Some points:
Array([14., 39., 6., 7., -31., -14., -20., -4., 1., -20., -38., 13., 25., 2., 39., -16., 8., -17.,
       -24., 15., -7., -17., 16., 12., -15., -7., -27., -29., 42., -19., 1., 25.])
Array([-8., 3., 59., -2., 42., -24., 73., 19., 16., -43., -46., 27., -55., 18., -33., -6., -64., 87.,
       14., 80., 85., -1., 62., 19., 75., 77., 22., 18., 87., 13., 99., 0.])
Array([-23., -6., -13., -36., 27., 13., 19., 1., 24., 18., 0., -52., 9., -3., 90., -30., 23., 4.,
       -79., 18., -32., 36., -8., -14., -52., -52., 18., -55., 8., -8., 27., -41.])
Array([-10., -31., -5., -33., -47., -15., 10., 10., -13., 20., -21., 1., -4., 51., -2., 8., -30., -24.,
       -9., 17., 19., -49., -12., -28., 10., -96., 11., -25., 9., -13., 18., -22.])
Array([-35., -17., -57., -26., -24., -20., -1., -28., 8., -38., -20., 16., -25., 35., -58., -6., -43., -1.,
       -11., -31., -17., -40., -22., -11., -40., -9., -42., -3., -32., 19., -8., 2.])
Array([2., 6., -16., 3., 18., -9., 50., 67., 34., 9., 14., 53., 20., 8., 8., -26., 0., 17.,
       -36., 20., 26., -4., 6., 51., 25., 0., 2., -47., -29., -18., 23., 35.])
Array([11., -7., -19., -73., -30., -19., 4., 70., 3., -14., -6., 29., 9., 13., 9., -27., 41., -18.,
       69., -27., -4., 22., -9., 7., -22., -29., -9., 57., -9., 35., -40., 22.])
Array([4., -9., -12., -13., -7., 2., 4., 23., 49., 20., 8., 31., 42., -2., -25., 10., 15., -8.,
       -28., 13., -4., -14., 16., -39., -17., 18., -12., -7., 0., -1., 11., 6.])
Array([-59., -71., -8., 28., -56., 95., -25., -49., -60., 15., -1., -85., -1., -98., 53., -26., -11., -24.,
       -1., -17., -5., 41., -11., -44., -14., 6., 31., 5., 0., 5., -46., 26.])
Array([-88., -24., 112., 38., 97., -67., 34., 41., -37., -95., -48., -5., -45., 38., -91., 46., 28., 33.,
       -36., 23., 3., 1., 27., 24., 14., 36., 43., -18., 49., -37., 36., 29.])
Array([3., -48., -59., 20., 13., -38., 93., 26., 48., -23., -2., -2., 11., 80., -21., 49., -19., 91.,
       -10., 42., 58., 12., 85., 34., 67., 98., 23., -12., 38., -20., 77., 13.])
Array([-48., -49., -15., 6., -39., 58., -14., 3., -55., 11., 20., -12., 12., -49., 72., -31., -8., -20.,
       14., -26., -8., 33., -22., -21., 16., -18., -6., -34., -23., -23., -43., -16.])
Array([-15., -21., -14., -4., -18., 17., -18., -22., -6., 39., 47., -12., -33., -26., 42., -38., -52., -44.,
       3., -31., -23., 48., -13., -23., -47., -17., -23., 8., -9., -44., -11., -14.])
Array([27., 53., -21., 25., -15., -35., -6., -31., -30., -14., 8., 39., 59., -13., -13., 7., 10., -40.,
       38., -41., -12., 12., -50., 30., -4., 20., 2., 49., -29., 30., -49., -20.])
Array([46., 1., 22., 38., 26., -37., 2., 8., -4., 46., -24., -14., -1., -12., -40., -14., -23., 8.,
       37., -39., -19., 12., -61., -36., 2., 11., -14., -8., -1., 26., -14., 25.])
Array([-26., -39., -21., -42., -9., -3., 0., -5., 7., -4., 5., 27., -3., 39., -21., -19., -6., -22.,
       -43., -10., -17., -21., -52., -19., 25., -48., 58., -22., 15., 41., -4., -10.])
Array([25., 44., 4., 4., 31., -32., 26., 8., 5., 37., 4., 31., 1., -25., 8., 32., -8., -15.,
       -19., -28., 21., -2., -43., -37., 35., 1., 22., -13., -7., -18., -8., -9.])
Array([38., 7., 80., 34., 75., -36., 23., -26., 25., 4., -24., -22., 11., 4., 7., 42., 23., -67.,
       81., -16., -3., 56., -3., -9., 3., -42., 2., 32., -27., 61., -40., 38.])
Array([22., -29., -28., 22., -45., 41., -47., -25., -24., -2., 72., 8., -50., -46., 63., 12., -9., -21.,
       16., -26., 10., 11., -58., -29., -20., -11., 0., -20., 7., 42., 3., 25.])
Array([-7., -31., -8., 41., 16., 81., -34., -59., -13., 5., 36., -20., 8., -61., 20., -23., 18., -22.,
       -25., -28., -20., 14., -13., -17., -26., -30., -16., -4., 13., 30., 32., -38.])
Array([-24., 11., -41., -33., 8., -51., 16., 7., 1., -38., 10., 38., -2., 25., -28., -5., -49., -30.,
       -37., -23., 2., 12., 24., -13., -16., 3., -27., -30., -27., 3., -52., -18.])
Array([11., -45., 2., -17., -6., 17., -8., -16., 19., -12., 14., -8., 33., -31., -16., 12., -21., -12.,
       -45., -12., 55., -31., 36., 6., 0., 24., 21., 5., 16., -27., -41., 1.])
Array([-3., 53., 4., -1., -66., -18., -8., 7., -2., 7., -13., -17., 5., -26., -8., -38., -4., 65.,
       -66., 25., 33., 35., 11., 31., 3., 0., -17., 7., -5., -33., -43., -31.])
Array([1., 4., 20., -4., 40., -4., 7., 1., -10., -7., 29., -26., 28., 12., -21., 88., 57., -17.,
       61., -2., -41., 49., -6., 7., -17., -38., -40., 57., 25., 57., -28., -23.])
Array([17., 7., 13., -41., 17., 41., -47., 22., 48., -6., -22., 19., 44., 73., 6., 39., 25., 6.,
       -47., 28., 21., 12., -9., -10., 13., -6., -6., -70., -1., -35., 3., -29.])
Array([-45., 36., 88., 51., 72., -70., 56., 19., -69., -42., -45., -4., -106., 43., -76., 79.,
       5., -13., -27., 25., 12., -28., -7., 12., 15., 24., -11., -35., 19., -8., 25., 27.])
Array([51., 16., -31., 27., -3., -18., -1., 22., 24., -23., 8., 45., -24., 22., -25., 7., -36., -17.,
       -5., -75., -8., -32., 12., 36., -15., 12., 37., -6., -2., -23., 41., -8.])
Array([-5., 34., -41., -61., -17., 11., -16., 42., 36., -17., 3., -14., 9., 63., -34., -70., 98., -2.,
       87., 7., -28., 58., -24., -33., -39., -19., 14., 63., -13., 30., 24., 26.])
Array([-24., 39., -16., 61., -54., -11., -62., -43., -44., 47., -5., -34., -3., -25., 15., -25., 18., 79.,
       -6., 86., 107., -4., 112., 66., 82., 45., 17., -18., 3., 29., 117., 2.])
Array([26., 21., -20., 1., -36., 42., -8., 34., 14., 0., 10., 22., -26., 45., 0., -28., 13., -15.,
       42., -21., -8., -15., -6., -15., -30., 18., -30., 57., -5., 48., -38., 22.])
Array([-38., -2., -35., 38., 50., -31., -32., 11., 57., 37., -35., 10., 27., -12., 10., 35., 26., -28.,
       10., -16., -22., 19., -29., -53., -1., -15., 20., 19., 18., -2., -40., 4.])
Array([-24., 0., 6., -51., -29., 6., -16., 24., 26., 18., 4., 57., 24., 33., 19., 1., 36., -45.,
       55., -32., -23., -13., -11., -11., -10., -12., 0., 39., 12., 9., -20., -20.])
Array([-8., 18., -9., -2., -13., 8., 10., -40., -23., 24., 47., 43., 2., -28., 34., -6., -28., 20.,
       12., 25., -27., -38., 16., 5., -29., 21., 3., 3., -46., -51., -23., -20.])
Array([-18., -12., 31., -11., 39., 86., -50., -58., -31., 34., -2., -70., 0., -83., 10., -17., -18., 28.,
       23., 10., 33., -22., 33., 39., 35., 29., 33., -33., 50., -26., -15., 43.])
Array([37., 20., 69., 55., 54., -38., 30., 3., -6., -2., -7., -34., -35., 11., -37., 38., 12., 4.,
       65., -28., -30., 1., -33., -28., -13., -36., 18., 54., -31., -3., -23., -11.])
Array([8., 16., -22., -25., -19., 3., 19., 6., 35., -29., 2., -12., 27., -5., 7., -23., 25., 39.,
       48., 2., -30., -9., -35., -49., -25., -35., 18., 46., -23., 74., -21., -41.])
Array([-24., -21., -20., -8., -40., -4., -5., -23., 7., 12., 84., -10., -34., 40., 89., -29., -10., 3.,
       -10., 4., -22., -39., 1., 41., 14., 33., -36., 9., -13., -38., -3., 18.])
Array([-4., 21., 49., -4., 20., -9., 23., 9., 14., 28., 0., 0., 22., -8., -19., 24., -35., 1.,
       -14., -42., -17., -53., -2., 3., -32., 26., -8., 0., -26., 1., -18., 16.])
Array([59., 33., -12., 11., -36., -8., -6., 7., -21., 13., 21., -30., 25., -1., -19., -11., -40., 18.,
       -24., 59., 5., -32., 13., 12., 15., -7., 3., -9., -2., -12., 51., -13.])
Array([6., 9., 28., 38., 59., 8., -1., -13., 23., 29., 5., 32., -5., -5., -26., 33., 34., -9.,
       11., -33., -8., -8., -31., -8., -42., -18., -31., 43., -9., 33., -24., -22.])
Array([36., 37., -6., -27., -38., 17., 21., 3., 7., 11., 2., 60., 34., 11., -27., -36., 60., 35.,
       0., 23., -3., 21., 10., 30., 28., 16., -18., 5., -18., -50., 13., 46.])
Array([13., -68., -34., -46., -13., -3., -29., -44., -13., -40., -64., -43., -63., -19., -30., -29., 4., -23.,
       -12., 27., 16., -11., 4., 12., -18., -3., -32., -35., 14., -41., 26., -2.])
Array([25., -27., 2., 0., -1., 97., -15., -17., -100., 24., -19., -69., 7., -58., 40., -11.,
       -29., -1., -26., -2., -24., -17., 19., -8., 22., -14., 12., 5., 2., -24., 4., -10.])
Array([19., -2., -8., -12., -14., -23., 0., 12., 54., -16., 21., -4., 7., 24., -8., 6., -27., -28.,
       -21., -15., -42., -21., -4., 13., 30., -1., -10., -32., -12., 0., -10., -18.])
Array([36., 32., -6., 25., 3., -3., -51., -2., -28., -24., -31., -6., 13., -54., 36., 23., -9., 42.,
       -24., 70., 1., 17., 70., 62., 16., 44., -12., -16., -27., -11., 30., -14.])
Along one direction, these points spread out more than along any other. Take the direction at right angles to it along which they spread out most. Go by this last direction. Where along it does each point below lie, from 0 to 99? 50 is the average, and the first point above lies past it. One standard deviation of the points above along it is 16.
Array([25., 44., 4., 4., 31., -32., 26., 8., 5., 37., 4., 31., 1., -25., 8., 32., -8., -15.,
       -19., -28., 21., -2., -43., -37., 35., 1., 22., -13., -7., -18., -8., -9.]) 43
Array([6., 9., 28., 38., 59., 8., -1., -13., 23., 29., 5., 32., -5., -5., -26., 33., 34., -9.,
       11., -33., -8., -8., -31., -8., -42., -18., -31., 43., -9., 33., -24., -22.]) 32
Array([-4., 21., 49., -4., 20., -9., 23., 9., 14., 28., 0., 0., 22., -8., -19., 24., -35., 1.,
       -14., -42., -17., -53., -2., 3., -32., 26., -8., 0., -26., 1., -18., 16.]) 42
Array([2., 6., -16., 3., 18., -9., 50., 67., 34., 9., 14., 53., 20., 8., 8., -26., 0., 17.,
       -36., 20., 26., -4., 6., 51., 25., 0., 2., -47., -29., -18., 23., 35.]) 49
Array([14., 39., 6., 7., -31., -14., -20., -4., 1., -20., -38., 13., 25., 2., 39., -16., 8., -17.,
       -24., 15., -7., -17., 16., 12., -15., -7., -27., -29., 42., -19., 1., 25.]) 55
Array([-88., -24., 112., 38., 97., -67., 34., 41., -37., -95., -48., -5., -45., 38., -91., 46., 28., 33.,
       -36., 23., 3., 1., 27., 24., 14., 36., 43., -18., 49., -37., 36., 29.]) 27
Array([-18., -12., 31., -11., 39., 86., -50., -58., -31., 34., -2., -70., 0., -83., 10., -17., -18., 28.,
       23., 10., 33., -22., 33., 39., 35., 29., 33., -33., 50., -26., -15., 43.]) 79
Array([-8., 3., 59., -2., 42., -24., 73., 19., 16., -43., -46., 27., -55., 18., -33., -6., -64., 87.,
       14., 80., 85., -1., 62., 19., 75., 77., 22., 18., 87., 13., 99., 0.]) 47
Array([-15., -21., -14., -4., -18., 17., -18., -22., -6., 39., 47., -12., -33., -26., 42., -38., -52., -44.,
       3., -31., -23., 48., -13., -23., -47., -17., -23., 8., -9., -44., -11., -14.]) 62
Array([11., -45., 2., -17., -6., 17., -8., -16., 19., -12., 14., -8., 33., -31., -16., 12., -21., -12.,
       -45., -12., 55., -31., 36., 6., 0., 24., 21., 5., 16., -27., -41., 1.]) 60
Array([27., 53., -21., 25., -15., -35., -6., -31., -30., -14., 8., 39., 59., -13., -13., 7., 10., -40.,
       38., -41., -12., 12., -50., 30., -4., 20., 2., 49., -29., 30., -49., -20.]) 38
Array([-23., -6., -13., -36., 27., 13., 19., 1., 24., 18., 0., -52., 9., -3., 90., -30., 23., 4.,
       -79., 18., -32., 36., -8., -14., -52., -52., 18., -55., 8., -8., 27., -41.]) 63
